Turns in one plane each, and the order they were made in; the first pair answered:
E:
[ 13.9 -17.8 -24.1 -12.3  12.8 -30.5 -12.6  20.5  33.4   9.5 -23.3   7.0
  16.3   8.6 -10.4   7.9 -21.5  11.2  20.5  -2.1  12.5 -22.1   6.7  -2.0
   5.6 -37.7  13.0 -22.8 -22.8  -7.5   4.1  -7.4] -> [ 12.8 -20.7 -20.6 -17.3   6.7 -32.4  -4.4  17.8  34.1  18.1 -21.8  12.2
  10.0   3.1 -17.7   2.4  -7.7  16.2  24.3  -8.3   0.6 -34.8   0.9  -6.9
   7.1 -26.8  11.5 -24.5 -16.6  -6.3   9.9 -10.5]
[-11.4  -2.1 -35.8 -27.8 -11.1 -44.9 -16.1  -8.1  13.3 -22.7 -34.4 -27.7
  -6.8 -11.9 -22.9 -44.5 -21.0  14.7  10.5  -8.4  19.2   1.6  27.3  16.9
  19.3  -3.4   1.3 -11.7   8.2 -26.9   8.0  14.2] -> [-10.5   2.4 -19.0  -9.1 -12.3 -41.0  11.4 -13.3  20.2  -0.3 -30.5 -29.6
  -1.3 -15.1 -22.8 -56.3 -13.8  28.6  25.4 -18.5  -9.5 -23.8  27.5  -9.1
   3.6  -9.1 -19.4  -5.1  18.3   2.3  30.3   9.1]
[  4.6 -42.7 -16.4  37.6  10.2  -5.9 -42.3  14.8  -5.8 -31.2  17.6  -6.3
  21.7 -17.6  47.1  30.2   9.8  30.3 -11.4  -3.3  26.9  46.2  52.6 -38.4
 -24.8  -2.7   8.9 -29.5  -4.8  11.6   0.3 -26.0] -> [  9.3 -58.3 -24.5  14.5 -11.7  -8.8 -23.2   2.6  -3.4 -12.1  25.3  17.9
  -2.5 -31.6  29.1  13.8  56.0  39.6   9.9 -19.1   3.0  21.3  34.5 -39.7
 -10.8  38.0  24.7 -35.8   9.2   5.3   4.0 -38.2]
L:
[-26.0  23.8  19.3  20.0   4.0   2.5 -14.0  18.2   7.1  17.8  -2.9 -11.2
   5.1  27.4  12.9  11.3 -42.1   3.2 -49.1   6.1  38.6  23.3  24.4 -28.8
   0.3 -38.0 -29.1  18.8  -2.1   8.8  18.2   5.8] -> [-11.0  16.0  12.2  21.9 -17.8  -6.5 -42.8  11.4 -10.5  30.5  -8.5  26.2
   1.1  -5.0   3.9  13.8 -16.6  24.6 -61.3  -9.4  18.2  -0.3 -22.0 -43.0
  -1.0 -29.9   6.9  17.9 -22.3 -16.2  -1.1  -0.4]
[ 21.4   0.0   4.8 -30.6 -20.0 -17.0   1.6  -6.4 -13.1  -3.2  -6.2   7.8
 -10.3  -3.6 -28.1   9.0   9.8 -20.2   4.1  -2.3  31.2   3.5  17.7  44.1
  22.6  15.1 -44.4  -6.7   3.2 -30.0  -0.6  19.7] -> [ 22.1   3.2   1.6 -26.2 -20.3 -26.8  -9.4 -10.1 -14.1  -8.0 -17.8   9.3
  -3.6  -9.1 -30.7   5.0   6.7 -14.7  -3.2  -4.4  33.4   6.3  15.1  44.3
  19.8   0.2 -45.4  -7.7  -2.0 -34.3  -6.5  22.8]
[ -7.0  10.9  13.7  19.7   1.5  10.1  38.1   2.9 -21.0   4.4  15.9   1.9
  -7.1  14.6   5.3   1.1   0.9  -8.6   2.6  17.9  -8.4  -4.6  -3.6  23.2
   3.8   4.2 -51.5  12.7  26.1  15.5  13.7 -14.3] -> [ -8.1  24.4  -2.3  29.1  -3.9 -19.5   9.1  -1.9 -30.5 -15.4 -16.4  -1.0
   7.5   8.9  13.0 -12.8 -20.3  11.2 -12.8  10.4   0.0   4.3  -6.3  14.7
  -2.9 -29.9 -46.6  16.1   6.6   5.4   6.0  -7.4]
H:
[  7.0  15.9  16.0  16.8  -1.4   4.5   0.6 -12.6   6.6   2.9  -8.9   4.3
   6.1 -10.5 -15.9   1.6 -10.4  -3.1  -2.5   1.5 -12.9   0.1  -3.2   3.1
  -1.1 -18.1  -8.1   0.8   2.2  -3.7   0.0  16.0] -> [  8.7  12.7   2.8  12.8  -6.8  -3.6 -10.0 -10.7   3.2  -2.6 -12.2  10.7
   3.4 -15.6 -16.9  -0.7  -3.9   0.0  -6.6   0.7  -9.7   1.5  -6.4   3.6
   0.8 -15.1   1.2   0.5  -2.6 -13.9  -7.2  11.4]
[  4.4  -7.0  12.4 -32.0  12.2  -8.9  -1.4 -16.8   5.3 -31.5  -2.9  -2.4
 -33.8  28.5  -1.2   5.9  -7.1 -24.9 -17.9   4.5   7.9  26.8  22.5  13.0
  39.7  21.3  -8.5 -19.8  -6.0 -21.2  -1.5  15.2] -> [  1.2   1.2  30.2 -26.0  18.9   4.8  17.1 -17.4  12.8 -23.0   4.5  -2.8
 -29.0  35.4  -6.3   7.0 -11.0 -27.9  -8.5   7.9  -3.9  17.3  19.8  10.1
  33.6  16.8 -23.2 -21.7   5.9  -8.9   9.0  21.7]
[  5.3 -11.9 -13.9 -12.9 -27.5 -30.9  -6.0 -12.6  -8.9   7.8  -3.4  24.1
  -8.7 -29.4  -1.8 -22.0  38.3  37.0 -12.1 -25.0 -28.7 -22.2 -33.8 -23.2
  14.7  16.3  28.6 -11.1  -6.3  -7.3   5.8 -31.4] -> [ -1.2 -24.4 -34.8 -23.2 -16.9 -37.7 -12.9   5.0 -10.6 -10.5  -4.6  10.1
 -13.8 -15.6  19.9 -18.6  29.9  27.7 -15.9 -21.5   2.5   6.5   2.6 -10.3
  26.5  24.4  30.7 -10.7  -5.6  -6.4   5.6 -42.7]
[ 11.1  -1.4 -11.3 -14.7 -12.1   0.7 -21.5   2.0  -2.6  -1.7   0.6  15.6
 -10.7 -11.2 -15.1  13.6  11.6  -8.7  -1.0  -0.4  -3.0   3.4 -19.3  21.0
   7.1  13.1  15.8  -8.0  -6.1 -29.8 -19.2  12.9] -> [  9.9  -7.0 -19.1 -20.3  -1.7  -0.1 -18.8   8.4   0.9 -11.6   3.1  -0.2
 -11.4  -1.8  -4.9  14.0   4.4 -17.4  -0.8   2.0  13.2  22.7   4.4  27.5
  17.0  18.0  15.2  -7.2  -0.8 -27.7 -14.6   8.6]
Pairs:
Each pair is 2 to 4 turns apart.
[ -9.9  16.3  19.7   1.2  14.0  14.9  15.6  13.2  10.6 -15.5   9.7 -26.3
   6.9  22.9 -13.9  19.0 -30.5 -25.7   9.6  25.7  15.4   6.7   2.3  24.3
   1.4 -22.2 -36.3 -10.0   1.8  11.4 -17.2  11.3] -> [ -6.0   1.3  10.9 -22.4  -7.0   9.4  45.6   0.9  13.6   4.8  16.5  -2.8
 -19.5   5.2 -36.4   3.5  18.8 -15.1  33.4   4.3 -11.3 -23.5 -12.0  20.7
  17.0  18.8 -24.0 -15.7  19.5  12.7  -5.1   1.9] : L, E, L
[-23.1  -3.9  -9.7  -4.6  12.3  -4.9 -21.4  24.9 -20.7 -16.4   0.2   0.2
  -9.6 -14.1  16.0 -13.5   6.8  14.0 -15.1   3.8   0.5  11.7   1.2   4.4
  15.8   0.2  18.3   7.6 -14.2  -8.9  -7.2 -23.0] -> [-27.7  -0.6  17.7  -0.4  27.2  24.2  16.3  20.9  -3.8  -3.6  20.7 -12.6
 -11.4   6.4  10.6  -6.2   6.7  -0.9   0.7  16.2  -7.6   5.2  14.8   9.7
  12.8   7.5  -8.7   8.5   7.5  15.7   5.5 -15.3] : L, L, H
[  3.7 -20.3  15.2  14.9  12.2  11.9 -21.6   6.7 -34.6 -12.7  -3.5  -8.8
  -2.1   6.4  44.6  12.7   4.6  -0.1 -33.8  11.3  20.2  18.2  -5.0 -29.6
 -15.9   5.6   5.5  31.9 -30.8 -16.8 -29.6 -41.2] -> [ -1.6 -37.8   8.0 -18.1   5.2  18.0  13.3  10.7 -24.6 -12.0   9.4 -14.0
 -25.5  17.2  31.4   6.7  31.4 -19.7  -1.4   7.3  23.4  18.8  18.7  -5.6
  12.2  46.5  -0.5  19.9  -4.0 -13.1 -21.1 -45.3] : L, E, L, E
[ -9.3 -13.1  13.7  20.4  13.3   0.0  -0.6  13.3  18.7   4.8  -6.2 -24.8
  -2.0   3.4  18.0   8.3 -19.8   6.6  -6.6   5.1 -16.3 -11.1   9.0 -26.0
 -31.2  -9.3 -31.4  24.9   7.8  45.4   8.8  11.5] -> [ -4.4 -34.8 -29.6  -7.0   3.4 -28.2 -38.6  26.6   1.3 -22.2 -19.4 -17.2
 -13.2  -4.8  21.4   7.1 -13.5   0.5 -22.8   3.1  17.9  12.9  17.3  -6.1
  -0.4  11.7  11.1  18.0  -9.4   8.8 -12.7  -6.2] : L, H, E, H
[  8.3  22.8  25.3  28.9  10.0  18.6 -27.4  12.6   4.0   0.0  15.8  -1.9
  19.5  -2.3   2.7  41.5 -22.9 -16.3 -14.5  26.2   0.3   5.0 -17.3  -2.1
 -17.8 -25.7 -10.8  13.5  -7.8  -8.6 -24.0  15.1] -> [  6.0  19.9  29.0  30.2   9.3  25.6 -19.4  14.4  10.3   1.0  20.3  -5.9
  19.1   2.0   2.8  40.0 -21.2 -21.4 -12.6  30.2   1.7   5.7 -14.2   0.2
 -19.3 -22.2 -17.6  14.5  -4.3  -2.9 -20.2  15.4] : L, L, L
[ 11.1   2.0  18.6  15.9   9.5  31.3  13.1   8.9   9.1 -14.7   4.3  -4.5
  13.9  12.0 -16.9  15.7 -19.1 -23.8 -13.3  23.2   0.9  12.3  -7.6  24.7
  -8.0 -26.2 -25.3   4.4   4.0 -33.7 -23.0  35.3] -> [ 19.5 -12.6  11.1   0.1 -17.8  19.1  20.1  -5.3   6.1   8.2   4.4  26.0
  -6.1 -16.0 -32.2  -3.9  21.1  -6.3   2.1   1.1 -31.2 -23.1 -39.8  10.9
  -2.8   5.4  -2.6   0.9   9.8 -32.1 -18.5  27.8] : L, E
[-15.9  16.9 -29.9  -8.3 -20.2  14.3  -4.8  10.0 -17.4  -4.2  17.6  41.6
  17.2 -17.2 -13.3  14.4  -5.2  24.1 -27.4   2.1  16.7   8.7 -22.0 -36.0
 -14.2 -27.4  42.2   7.9  -2.6 -13.3   2.6   2.9] -> [-30.0   4.7 -23.2 -20.4  -9.4  25.5  47.0  14.2   0.8   5.7  36.4  21.4
   5.0   1.4  -7.4   5.1   8.4  20.4   1.8   1.6  14.8   9.2  15.8 -38.2
  -9.0  -2.8  17.0   5.1  32.4  23.0  39.2 -12.1] : H, E, L
[ 13.2  16.3  17.8  -0.2  -0.2   4.0  21.7  -2.0   8.9  10.8  13.2  16.1
  16.3   4.3 -25.5 -11.2   5.2  -9.3  12.3   0.4 -20.0 -44.5 -25.8   2.7
  -7.8  -6.0 -17.1   4.3  11.8 -19.1   0.5  18.0] -> [ 12.6  -1.8 -27.9 -16.8  -6.9 -25.7 -17.5  11.7  -8.0 -17.2  -3.3  19.6
   8.6  -5.1  -9.8 -11.0   7.2  -6.7  -6.9  -4.9  13.3 -19.5 -15.7  14.8
  11.4   8.8  20.0   1.2  -6.1 -44.1 -20.1  -0.3] : H, H
[  7.2 -37.5 -23.4  -3.9  -0.6   3.4  -6.4  10.1  -6.4  -3.1  -2.6  10.9
 -22.5 -29.4 -25.6  -9.9  40.1  18.9   9.5   5.6   5.8  25.0 -19.8   3.6
  21.9  45.2  36.4  28.1   6.7  -5.7  10.9 -20.6] -> [ -1.9 -24.0   5.3   8.3  15.9  26.5  38.4   3.7  17.3   4.3  11.8 -16.3
 -15.5   2.1 -29.4  -7.4  24.9  -0.5  28.5  16.4   4.2  25.7  13.4  11.9
  13.8  36.4 -12.0  28.4  32.0  25.0  33.8  -5.2] : L, H
[ -4.9 -22.5 -27.3   8.1  19.4  -6.3   1.0   2.1  -7.1 -16.7   8.8 -11.8
  -6.4  20.2   6.5  21.0  41.1   5.9   5.7   3.2  -2.5   6.3  10.7 -10.8
  -6.7  15.3  -5.9  11.2   8.7  20.7  25.5 -25.0] -> [  0.0 -12.2 -35.3  12.2  14.2 -10.7 -36.2   5.6 -20.3 -34.1  -2.0  -4.4
   7.4  17.6   5.7  30.9  21.1   5.8 -14.3   8.9   7.8  17.9   0.0  -3.0
 -10.7  -1.7   8.1  10.7 -10.0  -3.6   2.5 -15.2] : H, E, L
[ -5.1   9.8 -24.3  -4.3 -13.9 -27.3  36.4 -16.1 -10.6  -7.0 -26.6 -38.4
  24.8  -8.3  13.0 -36.7  -6.4  16.9   1.4  -2.9 -37.0 -17.0  44.6  -0.1
   0.7 -19.5 -42.3  14.4   9.8  22.2  75.4  14.9] -> [  5.3 -29.1 -36.7 -52.2 -27.4   5.3  21.0  -0.5 -21.2   1.8  14.2   1.6
  -8.0 -20.5 -12.4   4.1  47.2 -23.6  -6.8  14.2 -23.5  -4.6  14.3  40.2
  39.7  63.2   5.6   4.5   8.2 -35.3  31.7   3.8] : E, L, L
[-13.5 -23.8 -11.0  -8.1  -0.7 -10.3  17.5   4.1  -6.4  14.4  14.9  -7.3
 -25.6  -2.5  10.1   3.2  24.8   5.7  23.4 -13.8  -6.5 -12.7   5.5 -17.0
   9.2  27.9   9.6  -1.8  17.9  12.1   4.4  -9.9] -> [-11.4 -11.5 -18.3   6.2  -6.6 -32.8   3.3  -2.6  -7.4   3.7 -10.8 -13.9
 -12.6 -12.7  18.1 -14.3   2.7  24.9  19.5 -25.9  -5.5 -15.5   5.8 -24.9
  -0.6  -1.4   7.9   5.2   9.0  17.0   7.8  -6.2] : L, E, L, E
[  5.1   2.0   4.3  14.4  -9.4  -7.4 -11.8 -12.8  -5.3   2.9 -12.3   1.9
  10.0 -24.7   5.2  -2.8  -6.9  10.3 -15.9  -2.8 -17.9 -14.3  -9.0 -18.7
 -12.2 -12.7  21.5   3.7 -19.2  -8.0 -17.0   1.2] -> [ -5.2 -16.4 -14.3   0.6   5.4  -0.5  -5.9   6.6   1.2  -3.8  -3.0 -14.6
  -1.5  -8.6  23.4   8.9  -0.3  -7.5 -16.1   8.2  10.5  10.2  22.2 -10.4
   6.4  14.5  22.0   1.3 -12.5   1.9 -14.3 -20.3] : H, H, L, H
[-20.0   9.6  11.3  15.5  -1.5 -17.3 -10.5 -12.7 -11.3  20.6   2.7   9.8
  15.9  -6.4  -0.8 -19.3  17.3  29.5  15.4 -22.2 -10.6 -38.9 -10.8 -35.0
  -1.7 -25.9  -8.8  -6.9 -16.1  26.5   0.0   2.2] -> [-26.9 -20.6  -7.4 -25.6  -5.3  -8.0   4.5   2.7  -8.1  14.9  21.0  10.1
  -8.4  -0.7  -0.2 -11.7  48.7   5.1  23.4 -18.2  11.4 -18.7  11.7  -4.9
  33.5  31.0   8.4 -13.6  -2.5  15.7  -4.2 -16.1] : E, E, H, L
[  1.3  28.1  25.5  32.7  11.7  10.6   2.9 -12.1   4.9   8.4   6.9 -15.6
  18.4   0.0  -7.4   1.7 -19.3  17.8  -6.3  -5.3 -19.8 -30.4  -9.2 -17.9
 -29.1 -38.6 -27.1  10.2  -2.8  32.0   6.3   5.0] -> [  3.7  16.6  33.1  28.0   9.3  27.0  10.5 -11.7   7.2  20.0  20.5  -3.0
   8.3  -5.6 -12.5  12.3  -0.1  13.1   0.2  -1.3 -30.3 -40.7 -19.4 -18.5
 -31.2 -15.4 -20.1  12.5   5.1  28.8   3.4  -1.1] : L, L
[ -4.5   1.0   8.8  -5.5   5.8 -17.9  36.5   7.9   9.5 -11.5  -1.0 -18.8
 -19.5  20.2   7.0  -8.8  20.4  -2.9  18.1 -19.3   5.4  -7.5  30.2  -1.2
  11.6  13.2  -5.1  -1.2  15.1  25.2  12.8  -9.0] -> [ -2.2  15.7  11.1   4.0  12.8 -12.2   2.0  15.9   1.4 -33.8 -11.5 -22.2
   2.4  23.9  10.7   7.2 -15.8 -15.9  -6.3  -0.6  29.9  17.5  27.8  17.5
   5.7 -14.0  -4.7  -0.2 -10.8  -3.2 -12.8   7.0] : H, E
[  1.6  -5.5   4.8  10.0   8.8 -11.7  -6.7  11.8  -2.1  -8.7  11.9  -5.6
  14.1   9.3  13.3  25.8 -27.9 -15.1   1.0  18.7   9.9  24.7   7.0  10.9
 -14.5 -22.8 -10.8   9.9 -18.8  -9.5  -3.8  -2.3] -> [  3.1   1.9  22.7  18.7   5.4   0.8   2.3   3.2  -4.4   4.3  16.4   4.6
  14.1   5.7  -1.6  27.7 -26.7  -9.7   7.9  16.8 -10.6   9.8 -10.2   1.3
 -20.2 -28.7 -14.1  11.6 -13.6  -6.4  -2.8   5.3] : H, H
[ -2.4  -6.6  27.2   3.5  23.0   5.8  35.0   8.7   3.8   7.0  22.6  -5.1
 -41.6  33.6  -4.6   1.0   4.1 -21.2  18.4  19.2  -1.9 -15.3  26.6 -19.4
   4.3  25.7 -15.0  21.2  10.5 -12.2   9.6 -21.9] -> [  7.3  10.6  38.4   9.7  15.9  12.6  -2.7   3.0 -12.6  -3.4  13.2  12.9
 -22.1  26.4 -21.5  15.4 -16.0 -28.6  -6.0  33.3   3.6 -11.7   0.3  -7.7
  -2.3  -2.6  -1.9  21.6 -16.3 -52.1 -27.0   6.6] : E, H, H, E
[ 11.7 -15.9  -0.1  13.1  29.2  59.0  27.9   9.6  32.3  26.2  37.0 -20.3
  10.4  16.3  12.4  25.7  -4.1 -21.3   7.4  10.3  13.9   0.2  40.2 -40.8
   8.3  27.3  -9.8   1.7  11.5  -5.7 -15.2 -12.8] -> [ 20.9  -6.1 -36.6  19.7   1.4  11.2 -45.0   5.3   1.2  -2.7  -9.7  -0.1
  26.2 -14.8  11.5  10.7 -24.5   5.1 -28.6  -3.0  26.0   8.7   9.8 -43.8
   9.3  -9.7  31.9  -4.1 -36.4 -50.5 -46.2  -7.8] : E, L, L
[  5.4  16.2   2.0  -3.3 -18.8   3.2  37.2 -14.5   4.2   8.2  -2.9  -9.1
   0.1 -10.6 -16.7 -22.6   7.3  10.0  19.2  -2.6 -27.8 -19.4  -7.2 -10.6
  -3.1 -10.4  -5.9   0.3  15.3  14.5  19.2  14.7] -> [ 12.6  11.7 -11.9  -7.6 -23.1   3.5 -12.4  -4.2 -18.0 -10.1  -6.5  10.3
   3.0 -22.1 -13.7   6.0   2.1  -2.6 -13.4   9.5  -3.3   1.8 -26.6   2.9
   2.1  -6.7  28.6  -4.6 -15.9 -32.6 -21.9  15.5] : E, L
[  0.1 -45.1 -24.2 -32.9  23.0  11.2  16.8 -26.2   6.3 -16.7  13.7 -15.0
 -34.0  -6.0 -47.7  30.4   2.8 -31.1  22.3   0.4   7.2  13.2  30.1  23.2
  23.1  31.8  -2.4  -6.8  31.6  -8.5  -9.4 -13.7] -> [ -8.7 -17.6 -22.8   0.1  36.0 -15.3   9.0 -34.3   8.3 -35.2 -17.8 -44.1
  -7.1   6.8 -30.1  11.4 -48.1 -11.8  14.1  -1.5  13.1  20.7  51.4  10.5
  -3.8 -31.0 -29.8  -0.8  18.6  14.7   6.5   1.3] : L, E, E
